One vector is turned by the same rotation once a step. Each row is the vector after some number of steps, and that number follows the row.
The counts run from 0 to 733.
[  1  -7   9  -3  -6  14   0   9  -7  18   3  24  17  -3  25  -3  14 -17
 -22  11  -2 -11   8   6   2   9   4 -14 -17 -17   0 -11  14  -4 -41  -8
  12 -15   2  20 -14  12  22   8   5  -1  -5 -16 -10  -4 -30 -23   5 -18
  19  10 -11  11   5  -1  17 -15   1 -20  10]
704
[  0 -10   9  -1  -9  12   1   6  -9  13   8  19   9   0  30 -12  15 -12
 -27  13  -6 -10  10  -6  -6   1  -3 -10 -23   0  -3 -10  14  -1 -28  -5
   7 -16   6  18  -3   3   9   1  10 -12  11 -18 -18  14 -36 -11   1   0
  25   3   0  17  11 -11  12   0  -1 -37  -3]
295
[  4  -2  -2   1  -4  -1 -18  16 -10  12   6  13 -23  -9  -7 -27  12  -3
   0  12  12 -13   3 -13 -16  -9   8  -1 -28   3  -9 -21  -3  -3 -10  -8
  -8 -27  12  13  11   3  12  24  -9  -7   6 -16 -23   7 -23   0  18 -14
   8   3 -15  20   0 -24  -1   6  18 -24 -13]
645
[  5 -13   5  -6 -13   0  -2 -11  -2   5  15  12  10   8   8 -15  12 -12
 -15  24  -8 -23  16 -20 -17  -6   6 -18 -19  10   2 -12   8  -4 -14 -17
  -2 -23  -3  20  -6   0   9   5   0  -9  18 -14 -14  25 -28  10   4   0
  26   6   0  19  11 -23  -6  10   5 -31  -1]
282
[ -7   0   5  -1  -9   2  -2  -6 -18   4   6   8  11   0  18   2   3  -1
  -2  19  -7 -38  23   7 -13  -5   7  -7 -25  -4  -1   9  14  -6 -38   9
   9 -16  -3  21   4  16  22  20  -1   2  -2 -27 -27  17 -11  -4  19 -18
  22  14   0   8  11  -7   0 -15   8 -11 -10]
100
[  8  -5  -2  -2 -11  11  -8   3   7  -9   4  24   6  -5   0  -7   3   0
  11  19   4 -23  -8 -11 -17 -13  22 -10 -17  19   0 -38   2   1 -24 -11
 -12 -14   1  19   5   9   2  16  -9  -7   0 -19  -9  11  13   1  16 -32
   7  21 -14  14  -4 -16  -6 -14  25  -8 -20]
382
[ -5   3  12  -1  -6  20   3  -8   3  -1   5  23  13  -4  26  -9   1  -6
  -8  12   3 -14   5 -18  -3   6  15  -9  -8   0   0 -24  13  -8 -38  -1
 -13 -10   7  16   6   9   9  12  10 -14   7 -35 -19  16  -5 -14  16  -9
  26  21   0  17  10  -3  -4  -6   0 -31 -15]
529
[  8 -14  -1   1 -16  -3 -11  20   6  17 -11   6   2 -11  -3 -33  24 -11
   6   9   3  -5   8  -1 -13 -15   1 -16 -47   0   6 -17   8  -5 -21 -14
   7 -16   6  16 -11  -7  17  14  -2  10   3  -4  -2   6 -22  -9  16 -13
  10   6 -13  19   3 -24  -9  -7  13 -15  -1]
65
[-11 -13   1   1  -7   6 -12   4  -8  -3  10  21  11 -14  12  -6   7   9
  -1   8   1 -20 -23 -15  -3  12  16 -12  -8  10   2 -29  18  -3 -18  -5
  -4 -28  -6  19  -6  10  13   9  11  -9  16 -10 -15   6 -12  12  12  -7
  30  19  -6  21   2  -4  21  -9   9 -31 -18]
19
[  2   0   5 -14  -9   6 -10  14   2   2   5  16  -2  -1  11 -13  11  -7
   0  13   5 -24  24   5 -19 -18   0   3 -29   1   3 -10  -2   5 -17  -4
  19  -9  11  28  -5   3   8  18 -21   4   1 -15 -15  -5 -20 -17  18 -27
  10  -3  -8  10   3 -26   3 -21  27 -10   4]
483
[-13 -10   9   3 -11  -4  -8  12 -13   4  -7   7  11 -13  17  -6  14   6
  -4   7   0 -23   7   7  -7   0   1  -9 -32 -12   8   5  14  -7 -23   7
  21 -21  -1  22  -9  15  31  19   3   9   5 -13 -20   3 -23  -4  19  -6
  36  12  -5  12   3  -9  15 -15   5 -17   2]
468
[ -1 -14  -2  -1  -4  18  11  -8 -10   9  13  17  17  -3  27   2  11   4
  -9  11   0 -17  11   7  -2 -11   2   0 -21 -15   7  -2  24   9 -36  -3
  18  -4  -9  14  -3  11  25   2 -13  -5  11 -23 -16   7 -17 -11   3 -24
  25  17  -6  12  12 -22   8  -6  -2 -12  12]
723
[ 12 -18 -13  -1 -12  17  -4   5  13   0  -4  27  13  -7  -2 -23  18   1
  10   9   3  -9  -9 -11  -7   0   4 -17 -17  17   9 -27   9   2 -40 -14
   9   0  -6  21 -21 -17   3  -8  -4  -7   6 -13   5   5  -1 -15  21 -15
  14   3  -6  14  11 -20   5 -18  12 -25  -6]
178
[  0  -8   6  -1  -6  17  -1   8  -1  12  -1  24  10  -5  20 -25  16 -12
 -19   1   5  -2   5  -4   2   2   0 -12 -18 -20   3  -7  16   0 -27  -8
  10 -11   6  15  -9   4  20   3   2  -9  15 -18 -12   5 -33 -15   8  -6
  23   4  -2  16  17 -13   7   4  -7 -36  14]
306
[  3 -16  -5  -1 -16   1 -18   2  15  -3   3  12  13 -13  -1 -28  14  -5
  12  11   1  -9  -1 -20  -9   0   2 -17 -18  15  16 -33  12   2 -13 -18
  -1 -20  -7  25 -20  -5  13   7   1  -3  19  -4   5   3 -16   3  13  -4
  17   9  -4  22   4 -17   0  -7  17 -28  -2]
36
[  7  -8  -1  -6  -8  16  -1   9   8  -3  -1  37   4   7 -10 -18   7  -6
 -10  13  12 -21  -5 -26  -9   4  19 -14  -8   3  -2 -24  -5   0 -27 -20
  -8 -12   3  14  -5   0   9   3 -17 -18   4 -24 -12  11  -5 -11  11 -28
  16  13 -25  13  -1 -12   0   2   8 -28  10]
146
[  2 -16 -10  11 -11   0 -12  -7   1  -2   2  15  16 -10   2 -13  12  -3
   3  19  -7 -15 -17 -18 -11   4   8 -27 -17  15   7 -22  15  -1 -32  -7
 -10 -20 -18  23 -12   4  14   5  13 -12  10 -11  -8  21 -11  18  13  -1
  19  16  -3  20   8 -12   2  -1   6 -27 -22]
415
[ -6   2  -9   1   1   0 -21  20  -5  -1   1  15 -11 -20   3 -26   6   9
   5   7  14  -9  -5  -6 -11 -17   4   9 -30  -9   8 -23   2  14 -14   0
   3 -18   2  18  10  11  20  24 -14  -7  13 -14 -17  -3 -18  -3  17 -25
  15   5 -13  23   1 -22   5  -5  17 -16  -3]
624
[ -4   1  14  -3 -16  -2 -15  -3   4  -3   7  11   8  -7  13 -25  10 -10
   2  14   0 -21  12 -18 -15   3   5 -18 -20   4   5 -21  11 -11 -18  -4
 -11 -23   2  24  -2  10  10  17  16  -1   8 -17 -12  15 -15   4  18   3
  25  14   9  21  11  -6 -12 -10  11 -32 -17]
660
[  6   1  -1  -3 -10   5 -11   4   4  10   0  19  -3  -3  -8 -29   9 -25
  -8  13   3 -10  16 -15  -7  11   6 -19 -13  -4  -1 -15  -5  -9 -35 -13
 -10 -18   3  21 -11  -1  15  18   1  -4  -9 -22  -6   2 -25 -21  20 -11
   4   0 -12  12   6  -6  -4  -4  10 -28   1]
676
[ 24 -18  -5  -2 -10  18   5  -1   3  12  -4  30  16   2  -7 -19  19 -12
  -5  12   7 -12  -9  -8  -7   0  13 -24 -18   1  -3 -20  14   3 -35 -31
   0 -14  -1  11 -11  -6  10  -4 -11 -13   0 -15   4  14  -4  -4   9 -22
  -4  13 -12  20  15 -26  -9   1   5 -25  -4]
555
[ 15  -3  -6  -3  -4   9  -7  -1   8  -2  11  23   1  -5   3 -16   6  -4
   7  19   7 -12 -11 -14 -14 -13  19  -7 -17   8   3 -41   5   8 -17 -23
 -15 -16  -2  19   9   4   3  10  -8 -16  12 -14  -3   9  -5   6   4 -25
  -7  19 -10  24   2 -31 -12  -2  22 -15 -20]
392
[-11   3  -7   5   5   0 -20  21  -3  -3  -2  15  -9 -24   8 -18   4  10
   5   6   8 -11  -6  -3  -8  -7   7   6 -25  -4   5 -24   5  10 -24  14
   3 -14   1  23   8  15  18  24  -5  -5   9 -16 -21  -5 -19  -8  22 -22
  22   6 -13  16  -5 -13  16 -13  15 -14 -10]
623
[ 10  -9   0 -13 -14  21   7  15  -2  12  -3  21   8  -2   9  -9  16  -3
   1   5  12 -23   6  17 -10 -12   9  -2 -27  -2  -7 -10   8   5 -29 -16
  24  -3  12  20  -7  -4   7   4 -23   0  -4 -15  -8  -4  -3 -21  15 -35
   2   6  -9  11   9 -24   4 -23  20  -8  -1]
340
[ 11 -15  -5  -7 -17  17   6  11   3  12  -4  24   7   6  -2 -20  19 -13
  -2  10   4 -16  18   0 -10  -5  -2 -16 -21   4   0   1   4   1 -38 -12
  21  -4   5  23 -18 -14   7  -2 -16  -1  -3 -22  -4   2 -14 -23  20 -19
  12  -8  -9   5  12 -22   9 -17  15 -20   5]
320
[ 17  -8   1 -13  -9  16   3   9   4  16   3  25  12   2  12 -13  19 -28
 -15  14   3 -13  12   7  -8  -7   4 -15 -26  -9   3 -10   8   6 -30 -21
  14 -10   3  19 -18   0  13   3 -12  -4  -6 -14  -2  -1 -25 -25   2 -29
  -2   5  -8  10   5 -21   3 -16   9  -9  14]
707
[-11   6   4   1  -2  -6 -20  -4  -3  -2  12  16   5  -9  14 -12  -2  -4
  -9  19  -4 -20   7 -21  -6   2  10 -10 -11  -5   7 -20   9  -2 -29   8
  -9 -24  -6  25   3  21  21  26  11  -8  12 -21 -23   9 -27   0  11  -5
  27  13  -3  21   3  -1   3  -2   4 -25 -10]
264
[ 11   2   6 -16  -9  13   1  -7   5  -6  13  27   5  11   7 -13   4  -9
 -11  21   8 -31  16 -14 -14 -16  13  -6  -7  -3   3 -13   2   5 -20 -16
   1  -9   2  24   3   7   5  14 -21 -15   9 -23 -15  12 -12   1   4 -28
   1   9  -2  15   7 -28 -16  -6  17 -19   5]
127
[  3   4   4  -7  -7  -7 -13 -13  -4  -4  25  11   9  -4  22 -11   1  -6
  -3  25 -10 -27  15 -16 -16 -16   5  -7 -15   6   7 -18  13   3 -18  -5
  -7 -23  -8  30   3  13  10  18   2 -10  15 -14 -20  14 -30  12   3  -7
  15   9   7  21   4 -21  -7  -2  14 -21 -15]
262
[  0  -5   1  -2   2  21   6  -2 -10   9  13  32   1   0  11  -6   7  -2
 -17  12  10 -16  -3 -19  -2  -1  16  -1  -3 -12  -6 -17  10   5 -25 -15
  -2 -19   2  11   5  10  14   6 -13 -24  15 -27 -21  11 -17  -6   2 -18
  18  15 -15  15   7 -13   9  12  -2 -33   6]
143
[  1   3 -14   7  -1  -2 -19  13  -5   1  -2  12  -9 -16  -9 -14   9  -3
  15  14   8 -19  -6   6 -11  -5  14  -8 -31  -6   5 -17   1   5 -34   3
   2 -14  -6  21   0   4  25  26 -11   1  -9 -17 -15  -6  -9  -9  21 -31
   1   7 -16  14  -3 -17   6 -20  20  -4 -14]
227
[ 14  -6   1  -5 -12  11   0   4  -8  24   7  17  -6   0  -5 -24  19 -27
 -11  14   8 -11  13  -7  -8   3   8 -17 -21 -11  -4  -9   6  -7 -29 -25
   2 -24   4  14 -11  -5  16  11  -8  -6  -7 -15  -7   1 -31 -16   7 -16
   1   2 -14  14  11 -22  -3   5   6 -29   5]
686
[ 10  -9  -9  -2  -7   4  -9  15   4   9  -8  13   7 -18  -3 -25  21   4
  18   3  12 -11 -10  12  -9 -16   8 -11 -40  -2   7 -22  15   9 -19 -19
  12 -11  -3  17  -6  -1  18  10 -10   3   8  -5   5   0  -1  -5  17 -24
  -7  11  -5  20  10 -29  -7 -18  22  -3 -11]
208
[ -5 -16  -6   2  -8  -1 -12   4  -8   6   2  12  14 -15  16 -13  16  -5
   0   9  -7 -15   0   4  -4   2  -8 -20 -23  -4  11  -1  20   1 -35   6
  18 -15 -17  30 -22   5  25   9  12   0   7  -6  -7   4 -30   0  12  -2
  23  -1   6  16  11  -9  18 -16   6 -24  -9]
447
[ 11  -8 -10   4  -7   3 -15  24   6  12  -8  25   3  -9  -3 -27  19 -21
  -9  13  -2  -7 -16  -6  -7   6   4 -26 -32   3   3 -22   3   4 -29  -8
   1 -22  -3  23 -13  -2  14   8  10  -6  -4  -4  -2   2 -31   0   9 -14
   2  -2 -11  21   2 -11  17 -10  11 -21 -12]
431
[-11   2   9  -6  -6   4 -13  24  -3   5  -3  15  -5 -12   8 -18  11   1
  -8   5  15 -22  13   2  -9 -12   5   4 -33 -24   4  -8   4   1 -15  -1
  16 -15  13  21   1  13  27  27 -17   4   6 -15 -18  -5 -24 -14  16 -22
  17   9 -13  12   0 -18   4 -12  12 -15  14]
481
[ 17 -12  -8   1  -9  18   2   7   8   9 -11  33   9  -2 -12 -19  16 -17
  -3  11   6  -9 -15 -11  -5   6  17 -24 -18   0  -6 -22   9   0 -39 -24
  -2 -13  -1  12 -12  -5  15   0  -4 -11  -6 -17   1  10  -1 -11  12 -25
   1  13 -19  14   7 -11  -1  -2   6 -26  -1]
554
[  2 -11  -1   4  -5   0  -8   7  -8  11   5  12  16 -15  23 -22  20  -5
  -7   6  -4  -6  -9   1  -4  -1  -5 -17 -26  -7   6  -9  27   8 -22  -9
  12 -20 -12  21  -9   6  22   2  14  -9  15  -3  -7   7 -33   8   1   3
  12   4   6  23  17 -20   6  -3   0 -28 -11]
437
[  2   6  -4   0  -4   5 -10  15 -10  19   2   8 -10 -11  18 -16  12 -13
  -7  13   6  -7  16  12  -6  -9  -3   2 -37 -14   2  -2  12   3 -38   4
  12 -11   3  20   0   7  20  21  -5   3  -9 -20 -17  -3 -33 -26  16 -20
   8  -2  -7  13   8 -18   5 -14  12  -8  -5]
83
